which system made each run:
(in the rows, 128 means zero)
path 1, D (10 x 48):
[[114 157 146 151 115 115 137 119 103 159 106 104 141 100  94 115  99 150
   87  98 135 110 151 171 143 140 119 132 154 146 139 170 109 152  99 150
  138  89  93 133 122 123 138 109 100  93 138  95]
 [106 137 127 143 103 146 108 114 109 170  98 101 146 105 103 130 107 152
   69  85 131 119 144 143 148 144 117 144 146 173 154 140 100 169 101 135
  139  87  97 144  98 115 109 108  93 115 151 111]
 [119 111 124 144  94 147 103  98 128 158 108 101 140 119 109 140 116 152
   84  87 124 122 147 133 146 162 123 153 135 171 174 107 106 156 111 126
  134  89 112 142 105 116  82 114 100 148 154 125]
 [139  94 116 141  91 152  97  92 149 144 124 116 129 125 113 150 131 151
  110  91 104 135 145 126 148 164 135 154 126 165 168  98 122 153 113 113
  105  96 120 151 100 115  69 116 120 178 149 127]
 [147  96 112 137 107 145 104  99 159 125 152 142 134 132 120 146 144 148
  140  99 100 143 144 115 137 162 136 149 137 140 143 105 141 145 126 106
   91 107 129 139 110 117  64 127 147 192 133 116]
 [162 106 122 125 126 133 118 116 148 110 165 144 112 145 124 144 158 151
  144 121  89 150 133 109 127 144 141 132 124 119 127 111 168 132 128 117
   92 116 141 127 137 120  80 125 158 206 123 115]
 [169 107 133 124 152 112 152 136 142 100 167 148 117 144 132 121 146 147
  147 126  84 137 133 101 121 135 136 129 120 103  95 126 177 121 127 120
   84 129 141 111 148 128 111 123 160 190 126 105]
 [156 116 130 118 169 107 158 151 119  93 155 142 116 142 125 113 131 138
  150 133  92 123 138 103 108 107 137 119 126  84  79 153 181 124 127 131
   97 127 141 103 169 137 141 119 149 167 123 102]
 [138 131 128 116 163 107 167 171 106 107 142 134 122 141 128 107 118 119
  143 130 104 122 138 108  94 101 131 117 147  92  81 166 161 120 119 147
  101 123 135 100 155 139 158 126 149 134 121 102]
 [118 127 138 109 146 108 171 170  94 125 121 119 127 129 135  94 107 114
  140 119 123 113 146 125 105 103 118 115 140 106  89 164 138 135 110 156
  130 118 130 107 144 155 168 125 130 102 133 114]]
path 2, F (10 x 48):
[[158  91 105 173  92 135 126 112 155 126 155 146  91 118 128 131 154 153
  199 135 122 149 156 143 150 185 155 119 131 127 139 116 126 149 110 103
  126  83 131 163 119 136  82 145 162 165 166 115]
 [148 112 109 187  87 143 117 103 144 126 150 147 109 113 121 148 159 156
  183 142 135 148 146 150 162 189 160 120 123 136 143 119 126 144 121 104
  123  95 122 169 120 117  75 145 151 154 158 113]
 [137 117 117 181  87 150 107  88 148 138 138 131 112 100 120 156 157 169
  155 141 145 147 143 156 166 182 153 129 131 139 160 109 111 128 119 104
  128  95 123 164 112 128  72 136 143 146 149 116]
 [123 115 119 183  80 136 111  98 145 148 124 130 115 103 119 149 149 155
  155 137 154 145 144 152 166 181 151 123 134 153 166 114  99 139 117 104
  144 109 119 176 109 127  90 132 142 125 156 126]
 [119 119 112 166  73 139 111 103 136 155 116 127 112 108 126 140 142 138
  154 120 145 133 139 153 158 175 142 129 137 155 158 115  95 138 118 116
  144  95 120 169 102 128 103 134 135 117 156 136]
 [116 125 110 169  83 140 125 119 134 160 116 121 123 112 118 126 124 130
  174 116 146 133 151 152 150 170 143 120 130 150 156 119  92 146 118 122
  147  95 118 168 108 140 114 137 131 116 154 137]
 [120 112 117 165  91 128 146 122 140 150 122 123 110 108 122 117 124 138
  183 114 149 136 157 152 140 161 144 117 140 134 133 135 105 156 112 128
  140  89 121 161 114 146 118 140 133 113 161 126]
 [136 116 111 165  96 124 159 127 124 138 118 136 105 114 123 118 118 132
  194 134 142 140 158 148 144 162 149 106 136 128 136 135 118 146 111 124
  141  94 126 151 118 153 123 141 151 125 159 119]
 [150 114 113 159 109 117 151 125 136 125 130 139 102 119 121 117 132 137
  198 144 131 139 148 148 143 161 146 106 126 116 120 138 120 139 113 128
  130 102 130 158 120 139 124 144 152 132 147 122]
 [147 113 117 161 103 122 132 111 143 124 135 145  97 123 124 132 143 137
  190 147 131 145 146 147 141 155 155 110 126 118 127 125 126 130 127 114
  131 104 131 153 123 149 116 143 155 126 148 117]]
path 3, A (10 x 48):
[[163 128 135 164 120 118 151 118 128 125 157 142 112 116 107 115 139 161
  174 127 105 139 147 156 145 163 157 126 132 121 106 163 154 149 102 118
  106  86 118 144 145 132 102 124 151 154 158  93]
 [148  99 106 160 108 125 157 123 143 127 143 138  98 126 128 122 138 142
  202 134 117 133 150 145 138 165 159 111 130 119 115 141 129 140 114 125
  120  92 126 150 125 154 110 138 157 144 157 109]
 [131  85  94 141  91 125 139 122 154 139 118 134 112 124 135 120 129 114
  199 117 147 134 150 130 133 152 146 114 129 135 137 104 107 140 132 133
  143 103 131 158 109 155 110 150 145 135 146 135]
 [110  97  97 131  92 133 115 115 153 146  94 120 130 133 146 141 115 104
  158 114 157 127 139 119 131 145 126 123 120 148 156  93  90 137 138 135
  142 117 134 144 104 147 109 135 126 126 133 152]
 [103 114 109 112 104 135 110 113 143 151  90 111 146 124 144 139 116 102
  108 106 144 120 125 112 138 132 111 130 128 161 165  96  90 141 138 138
  153 127 129 137 100 123 116 126 101 126 123 155]
 [109 133 119 113 119 141 104 116 113 155  98 101 154 121 125 132 117 126
   69  97 136 113 134 122 127 129 108 143 133 164 155 117 107 142 116 127
  141 129 119 124 113 116 123 114  95 123 126 136]
 [113 148 132 113 140 128 113 127 113 151 117 105 157 121 117 131 108 140
   57  91 122 106 133 130 126 113 106 145 145 153 141 144 123 147 115 142
  129 125 115 104 122 102 121 109  94 132 119 113]
 [128 137 135 114 147 119 144 133 107 136 127 102 139 125 105 120 107 149
   70 102  98 112 142 134 119 107 118 145 147 134 121 160 141 148 105 140
  119 109 110 105 138 116 127 109 109 133 122 108]
 [144 127 141 118 154 114 151 137 107 125 139 125 131 131 114 109 116 149
  119 111  89 117 142 121 110 126 127 139 148 110  98 164 157 139 109 147
  100 112 116 112 142 128 133 111 127 147 130 100]
 [149 114 130 117 145 108 159 141 120 127 148 127 114 139 122 106 120 132
  148 117  84 122 147 116 118 121 141 129 136 112  87 156 159 137 114 138
  101 112 134 106 151 135 126 125 141 162 126 110]]
path 4, D (10 x 48):
[[100 214 173 134 146 136  90 114 111 147 104 113 168 103 119 169 130 139
    4 167 169 110  82 159 145  93 102 145 129 138 151 122 101  95 139 120
  164 175 115 119 126  85 177 118  81  44  96 145]
 [ 88 156 140 103 144 138  64 110 119 160  83  95 170 119 133 157 119 107
   15 120 152 115  90 127 121  98  89 153 117 168 175  99  90 121 160 123
  151 176 121 113 112  89 144 109  68  81  98 158]
 [102 109 109  87 124 141  84  98 158 154  79 100 153 131 163 158 118  86
   54 102 164 114 109 105 114 106 102 147 114 177 187  63  78 112 164 126
  151 186 137 123  90 112 123 124  89 121 100 179]
 [111  92  92  86 112 145  94 107 176 130  88 125 140 141 168 165 140  85
  116 114 151 116 115  91 124 125 120 130  98 162 183  51  91 108 172 112
  147 183 152 135  98 125 103 130 126 144 107 184]
 [129  91  93 109 107 140 102 115 172 103 116 139 121 148 172 169 158  95
  164 146 155 134 111 103 132 127 141 115 100 125 158  56 108 104 175 104
  134 167 160 145 107 136 104 154 152 153 111 177]
 [141 104 113 121 124 137 114 121 172  92 144 166 106 146 168 170 163 110
  183 179 154 156 104 111 135 126 141 111 102  98 126  80 143  88 173  97
  124 171 154 141 126 141 119 159 171 149 114 165]
 [152 147 138 128 148 118 125 136 147  87 168 176 103 140 153 150 158 122
  168 204 147 151 105 128 128 103 145 101  96  76 108 108 158  80 165 100
  124 181 154 134 149 131 141 145 172 117 108 142]
 [139 168 142 123 174 112 139 150 128  95 141 164 127 137 138 135 150 125
  131 198 142 135  88 131 112  89 126  99 100  76 103 135 152  77 153 113
  132 184 153 118 164 134 165 135 149  97 102 139]
 [126 179 152 105 183 107 143 158 105 104 126 152 133 134 134 126 128 121
   96 177 141 113  98 130 112  73 126 122 116  84  98 153 149  93 136 135
  147 170 141 107 159 128 184 124 117  76 100 131]
 [101 162 137 104 158 106 139 148 110 121 103 121 145 127 134 123 113 104
   91 142 141 106 107 136 109  84 103 122 125 111 119 140 119 109 140 153
  155 173 134 106 141 130 184 124 104  67 105 145]]
path 5, A (10 x 48):
[[124 134 126  96 138 141  56  96 165 124 119 116 154 150 150 180 146 112
   39 130 138 133  80  98 127 113 109 154 102 153 177  64 119  94 177  97
  125 208 139 108 120  85 100 121 109 142  84 169]
 [132 183 167 144 152 151  61  90 130 143 152 113 162 107 114 179 143 176
    5 146 125 132  92 136 151 119 121 161 124 146 170 106 139 113 132  91
  120 160 113 117 133  53 103 104  99 131 100 122]
 [138 207 192 183 143 129  98 112 107 137 164 128 138  80  85 162 150 200
   49 161 113 124 114 169 155 136 127 150 133 129 126 164 146 131 100 106
  125 125  89 132 140  74 119 111 107 108 125  94]
 [146 189 169 186 137 119 148 130  83 139 169 143 128  98  82 111 131 184
  130 158 118 135 132 178 135 143 145 125 140 107  99 194 155 150  86 127
  123  90  98 140 155 118 144 119 122  94 139  87]
 [141 146 134 165 131 115 178 159 100 126 144 148 107 106 112  92 129 139
  189 155 137 137 152 160 130 139 149 114 138  87  92 187 141 138  93 153
  132  82 120 138 145 149 156 142 149  86 154 100]
 [120 105 104 134 126 105 186 157 124 110 114 152  98 131 142  90 118  99
  224 139 142 123 146 136 120 125 144  92 125  96  90 145 125 128 126 156
  143 113 144 134 135 181 160 158 163 109 145 126]
 [118  80  78  99 117 124 158 144 141 114 105 141 108 146 165 111 117  70
  197 124 153 123 138 100 107 122 125 105 120 115 118 108 111 111 153 142
  143 152 162 134 122 175 153 154 149 121 127 156]
 [107  93  92  95 120 137 121 128 152 113  98 130 134 150 165 141 124  79
  132 121 144 118 116  94 109 111 117 118 108 134 148  83 104 105 162 136
  135 166 156 125 111 139 127 144 129 133 113 168]
 [107 120 120 100 128 141  92 112 148 132 105 123 145 141 150 162 136 103
   82 125 146 112 107 104 132 106 115 139 107 146 158  86 113 109 160 117
  138 177 144 125 113 110 117 129 115 132 103 166]
 [118 146 150 120 142 142  91 111 127 130 123 118 152 120 127 157 136 143
   52 137 126 118 106 121 136 119 119 153 123 150 158 104 121 112 142 116
  134 151 135 117 117  92 117 106 105 125 113 142]]
path 6, F (10 x 48):
[[133 108 132 101 139 130 112 119 124 137 125 107 151 131 117 133 113 149
   65  67  86 112 139  96 117 121 109 156 149 159 142 129 144 151 112 139
   98 118 118  98 125 107  95  99 109 179 114 114]
 [133 141 154 115 135 136 115 120 109 142 138 115 152 118 103 128 116 161
   56  86  90 107 137 122 124 123 115 156 147 148 120 152 150 156 109 147
  106 111  97 110 133  96 102 107 105 159 124 103]
 [128 169 159 136 145 121 122 128 101 146 135 115 151 108  95 130 118 178
   63 113  99 118 131 142 133 124 111 152 142 140 128 165 145 146  97 137
  111 112 102 116 142 105 132  96 101 118 123 100]
 [121 180 160 148 154 119 131 136  97 141 130 127 140 106  99 120 128 160
   72 137 131 112 126 158 130 114 117 136 136 125 119 163 122 130 104 135
  136 126 106 118 141 111 156 112 100  83 131 105]
 [114 177 143 129 144 110 140 145 101 140 116 125 133 106 120 113 118 135
   95 146 148 114 117 159 126 104 111 123 132 113 128 164 126 113 135 149
  151 138 112 126 141 123 178 129 108  67 121 127]
 [111 155 138 123 147 112 143 150 110 125 115 136 130 127 136 113 116 111
  119 163 153 119 113 147 118  93 118 110 123 106 107 152 125 103 137 149
  153 154 133 119 147 147 182 131 120  63 111 134]
 [117 137 115 106 156 109 164 155 124 100 109 141 124 138 144 107 121  87
  151 154 140 113 121 121 104  88 126 107 121  94 103 136 125 101 138 151
  146 157 148 114 147 155 170 140 140  86 110 143]
 [119 119 111  97 152 108 158 155 140  99 120 140 120 151 164 120 120  86
  162 133 132 115 109  98  96  93 126 104 115  90 101 130 137  96 149 139
  124 170 157 113 142 151 159 144 142 122 106 147]
 [134 103 113  89 151 118 140 144 145  98 130 148 128 159 153 126 127  99
  152 133 118 125 119  94 102  99 131 117 119  99 108 112 153  96 156 131
  113 157 153 102 136 141 131 144 149 151 115 140]
 [137 102 116 105 148 133 127 129 144 108 139 141 128 150 152 139 139 121
  128 122 100 128 128  86 109 107 128 132 121 114 122 102 158 114 143 123
   98 154 155 103 124 124 113 124 143 175 106 127]]

runs to name:
path 7 (6 x 48):
[[157 185 178 143 145 120 109 110 102 152 177 120 143 108  77 126 131 204
   50  88  62 123 131 151 159 150 120 182 143 143 118 165 167 171  85 128
   98  83  71 112 149  79  79  92 100 162 134  77]
 [138 139 170 107 147 132 105 122  99 145 151 102 158 132 103 121 116 168
   32  46  57 113 134 107 128 128  98 179 147 158 121 140 165 172  98 154
   86  99  87  84 143  90  91  82  90 185 120  86]
 [128  91 121  78 142 131 125 140 112 142 124  98 140 142 122 101 104 139
   71  29  49 108 151  81 111 116 102 171 147 157 124 124 152 170 114 150
   92 101 119  79 128 115  94  97 107 199 124  97]
 [132  54  98  78 122 125 150 138 125 134 112 103 127 158 136 106  98 105
  143  48  67 124 170  79 104 136 114 145 141 143 115 123 137 160 113 145
   87  98 139  93 118 151  93 116 130 206 140 106]
 [144  47  89 100 111 121 169 140 140 119 129 124 109 165 142  90 113 104
  206  74  90 132 172  95 112 151 136 122 134 127 109 131 142 163 114 149
  106  81 145 121 127 170 106 139 158 194 146 115]
 [156  80  95 141 111 112 186 139 134 112 138 147  90 129 119 103 125 123
  235 120 111 127 162 131 123 160 151 106 136 104  94 151 139 147 105 137
  107  82 139 136 126 169 126 141 169 158 155 102]]
  D
path 8 (6 x 48):
[[125 132 129 140 130 111 159 158 110 126 127 135 115 119 125 102 116 120
  175 133 137 119 145 155 120 127 133 107 139 108 102 165 126 132 116 149
  147 114 130 136 142 163 156 138 134  89 145 114]
 [121 104 107 111 126 113 162 150 124 117 109 139 118 133 149 101 109  88
  181 135 135 114 139 127 113 112 130 107 128 105 106 128 118 120 139 156
  145 133 152 122 137 158 167 141 145 107 126 129]
 [119 100  98  93 131 125 147 148 139 106 103 132 126 150 156 115 128  85
  159 123 139 127 122 105 108 100 117 117 125 114 120 116 118 110 150 143
  134 153 154 117 128 151 150 142 133 120 118 148]
 [118 115 114  94 142 125 122 131 143 116 107 128 138 149 156 142 130 102
  117 118 136 118 116 104 112 103 114 129 123 126 137 104 123 112 155 136
  137 171 149 112 129 128 139 132 122 142  97 154]
 [123 129 130 103 146 139 105 119 135 118 122 126 139 139 143 155 136 120
   82 126 125 121 104 109 120 107 118 135 114 133 141 105 134 115 142 119
  132 164 134 109 123 106 120 121 116 142 105 140]
 [135 158 155 132 148 142 109 121 136 123 142 132 133 124 124 154 142 144
   76 147 118 117 111 124 126 118 123 139 121 129 139 121 135 113 132 111
  121 148 122 122 135 104 110 114 122 143 109 124]]
  A
path 9 (6 x 48):
[[140 168 153 171 122 146  81  92 130 135 139 146 130 100 119 178 168 175
   76 167 153 138 103 168 163 143 149 140 110 134 159 112 134 111 134  95
  137 146 119 157 118  87 112 124 125 117 121 132]
 [133 162 157 143 145 144  77  93 136 129 147 128 146 114 113 181 159 161
   47 156 127 138  99 141 139 117 122 149 115 135 156 119 141 109 138  90
  119 156 112 127 127  79 105 119 105 129  99 125]
 [137 145 143 108 158 149  94 113 134 130 141 123 154 134 132 162 137 132
   47 122 106 127 101 104 120 112 123 152 118 138 152  99 142 116 150 109
  106 167 131 107 123  88 115 111 109 158  91 129]
 [124 116 120  79 149 138 109 131 143 107 122 126 150 156 152 147 125 107
   84 117 113 132 105  81 106  97 113 140 113 137 137  96 141 102 152 131
  117 173 145  99 129 115 118 118 118 161  91 147]
 [125  95 105  73 149 140 134 140 131 104 110 130 139 168 162 133 124  93
  133 123 106 119 121  75 100  96 117 125 111 112 112  94 142 107 162 137
  126 171 162 103 124 137 132 136 130 156  99 152]
 [130  90 103  84 141 119 147 153 139  97 115 151 120 163 163 119 123  81
  176 132 138 128 126  96 103 101 128 104 112  95 109 111 138 112 164 143
  135 162 167 115 133 161 156 154 159 124 118 149]]
  D
path 10 (6 x 48):
[[138 161 147 196 106 135 117 109 134 141 150 151 111  93 108 154 158 166
  142 176 168 142 124 175 168 158 155 117 119 122 145 127 121 123 120 101
  148 115 118 168 126 121 123 138 140  96 139 119]
 [126 149 137 174 102 125 137 122 122 147 121 135 110 101 114 125 135 136
  170 161 172 132 137 171 152 152 143 104 128 125 141 134 105 122 117 126
  157 109 118 171 124 149 146 137 135  69 154 135]
 [104 131 120 150 101 118 155 135 121 140  92 124 121 111 137 115 115 109
  169 145 179 127 140 156 138 137 133 103 129 130 138 138  78 126 118 147
  169 118 127 152 119 163 164 141 118  61 138 151]
 [ 99 114 109 124 109 118 148 138 116 141  78 117 130 129 142 115  97  85
  145 128 168 112 132 142 120 111 117 112 124 137 135 136  80 126 137 152
  168 133 142 138 115 154 175 143 112  73 130 157]
 [ 91 121 110  89 133 127 138 149 114 135  83 110 139 134 146 114  95  77
  110 109 152 107 125 113 103  92 100 124 119 129 127 122 103 126 148 156
  157 155 139 111 112 148 168 132 100  90 107 148]
 [ 99 134 122  74 154 127 131 148 114 130  91 114 159 146 144 126 105  87
   76 107 129 105 118 100  96  90  96 135 123 129 122 128 125 111 146 149
  134 163 145  88 129 124 162 115 104 116  97 146]]
  A
path 11 (6 x 48):
[[158 141 145 117 168 131 125 134 133 102 157 151 123 133 124 153 147 149
  108 154  99 124 114 111 120 110 133 127 121 105 108 121 167 103 134 115
   99 157 138 103 147 108 125 124 150 158 110 111]
 [142 134 136 101 170 120 142 145 122 104 143 141 136 144 127 130 136 133
  105 145 107 116 117 110 103  90 122 134 122  92  93 138 167 105 128 134
  112 152 143  92 157 125 143 129 130 139 103 124]
 [125 132 126  83 169 104 149 164 114 114 119 124 141 151 145 108 122  94
  120 131 110 112 118 111  93  88 116 122 128  97  92 143 135 115 135 145
  128 153 138  91 148 140 163 135 126 122 102 126]
 [112 120 125  92 151 108 161 160 119 117 104 116 132 146 149 102 103  82
  147 128 130 108 125 124 102  92 114 115 125 107 104 140 122 117 138 156
  140 146 142  98 143 157 180 131 125  93 123 145]
 [108 114 106 104 128 105 160 145 123 126  90 120 123 124 141 104 111  88
  156 128 152 111 137 129 116 107 132 110 136 119 118 140 106 122 137 151
  155 133 135 128 131 159 171 139 123  75 130 136]
 [ 94 136 112 146  97 118 144 143 128 134  94 125 124 107 129 107 113 110
  159 131 174 120 127 155 139 128 134 111 126 134 137 133  94 128 130 146
  169 125 131 149 118 161 158 139 119  73 145 138]]
  D
path 12 (6 x 48):
[[111 174 148 125 161 119 133 153 114 106 109 133 136 128 141 127 131 112
  103 183 150 117 100 146 110  80 120 115 118  94 112 147 123  93 145 137
  155 176 130 122 152 119 186 142 119  58 101 148]
 [108 172 136 117 147 121 133 142 117 131  89 122 146 120 138 136 116 107
   79 158 173 110 109 151 118  87 108 122 123 124 140 139 102  98 143 141
  164 175 133 126 134 122 180 125 104  43 105 149]
 [ 90 155 125 124 120 138 112 131 122 142  82 107 154 116 136 135 110  97
   77 139 170 113 109 146 130 108 106 126 118 146 155 122  87 113 147 142
  178 149 128 129 111 128 157 123  94  60 112 149]
 [ 99 140 117 120 106 147 103 111 131 150  78 119 145 116 140 149 117 105
   98 139 183 112 121 133 138 121 115 123 119 157 174  90  71 125 148 119
  170 144 130 144  93 126 144 135 104  85 125 170]
 [107 125 112 137  96 146  92  96 151 140  96 126 137 119 140 158 140 111
  114 138 180 126 117 140 149 143 124 135 112 158 180  80  83 116 149 116
  168 152 136 162  99 115 115 131 114 104 121 167]
 [128 127 116 142 108 147  86  95 157 132 120 137 125 122 143 172 151 128
  119 148 164 144 105 133 147 151 133 131 108 144 169  83 102 115 159  90
  138 160 134 148 102 114  98 141 130 130 122 158]]
  D
path 13 (6 x 48):
[[156 103 112 141 135 110 196 160 110 112 149 145 102 136 109  74 123 134
  214 120  90 131 165 127 124 149 148 104 144  94  65 182 168 150  87 151
   94  68 137 119 149 178 132 142 174 157 165  78]
 [151 138 139 164 132 103 185 165  91 117 151 141 105 119  97  87 118 159
  199 142  99 133 164 152 127 142 143 112 150  96  80 205 163 159  83 150
  115  63 117 130 152 163 151 134 145 116 161  72]
 [136 162 150 165 133 104 179 151  81 138 138 124 124 103  86  84 103 159
  154 128 111 125 152 168 133 137 134 121 153 110  92 202 144 150  81 164
  119  64  94 134 153 149 146 123 123 100 158  72]
 [128 156 157 153 119 104 158 133  76 156 125 100 136  95  79  86  99 161
  102 103 109 114 160 160 137 149 125 138 159 138 116 191 118 175  77 153
  135  70  92 135 144 132 138 110 106  96 151  92]
 [110 154 147 149 119 118 133 111  98 175 116  90 147 104  90 108  99 163
   83  78 114 105 157 163 146 150 118 153 159 174 137 163 107 175  81 154
  136  70  82 138 113 120 120 105  95 111 149  97]
 [108 125 125 144  88 145 125 106 107 171  97  90 139 104  86 123  99 158
   81  67 105 117 155 134 143 159 115 160 157 186 164 142 108 182  95 139
  128  66  91 129 101 113  92 112  94 150 154 104]]
  D
path 14 (6 x 48):
[[115 141 125 112 141 146  90 121 147 121 113 135 139 127 153 168 147 108
   91 141 150 126  99 115 123 107 115 136 105 140 154  94 121  93 156 101
  138 171 145 127 118 106 125 131 123 118 102 158]
 [128 165 152 133 146 136  99 114 130 125 126 134 149 113 133 166 155 137
   60 159 145 131 108 141 139 119 124 133 111 134 147 105 127 104 145 113
  149 163 121 138 128  94 131 123 109 109 111 147]
 [135 184 162 154 143 122 107 118 123 133 140 127 134 108 114 161 150 150
   76 161 143 128 113 162 143 112 121 132 125 134 136 134 124 116 117 109
  145 141 115 130 133  95 138 109 114 101 117 123]
 [138 174 151 156 140 115 132 130 113 134 142 136 127 110 102 137 133 155
  116 159 142 129 123 161 136 123 128 126 127 116 120 154 132 119 117 128
  131 120 119 131 140 120 155 121 124  93 128 113]
 [136 154 135 145 136 117 154 141 113 130 137 140 115 111 120 110 127 133
  144 153 144 125 125 150 124 128 126 118 133 106 111 158 134 124 115 136
  129 123 124 126 146 134 162 132 133  95 135 113]
 [128 132 118 125 133 108 165 146 124 117 125 142 113 123 126 105 120 109
  168 141 141 124 128 142 121 111 128 100 129  97 104 146 128 127 138 148
  132 136 131 120 143 154 152 147 141 100 125 131]]
  A
path 15 (6 x 48):
[[143  99 129  72 169 109 156 150 114 108 147 118 126 164 127 100 112 118
  114  93  61 109 147  78  94  97 112 140 139 115  83 139 169 147 111 146
   88 128 134  73 144 133 122 108 128 187 121 101]
 [135  82 107  81 151 114 180 168 114 121 132 117 119 150 135  82 100  96
  165  86  81 115 164  92  89 109 116 111 141 101  79 146 153 143 115 156
   93 107 141  90 145 163 142 126 142 162 129 106]
 [131  91 102 107 135 104 194 170 114 123 127 124 105 144 138  75 100  95
  198 114 113 124 168 114  98 110 122 110 144 101  91 154 135 141 110 160
  121  95 132 106 140 171 157 138 143 130 145 123]
 [123 116 113 141 111 107 191 158 111 128 108 133 108 124 134  90 111 114
  200 121 137 123 159 145 125 127 140 103 144 113  87 163 123 148 116 159
  137  92 130 129 141 176 156 140 148 105 151 112]
 [131 138 123 167 109 113 174 141 108 142 127 133 117 103 112 100 116 150
  167 133 152 118 165 165 141 145 139 107 134 120 120 175 120 156  96 146
  142  87 106 145 128 164 158 137 136  90 161 108]
 [129 160 141 179 105 119 139 119 112 164 130 123 122  85  97 109 115 163
  141 129 148 128 148 186 154 162 147 123 148 141 139 164 109 160  95 131
  144  87 106 147 125 144 136 132 127  87 154 100]]
  D
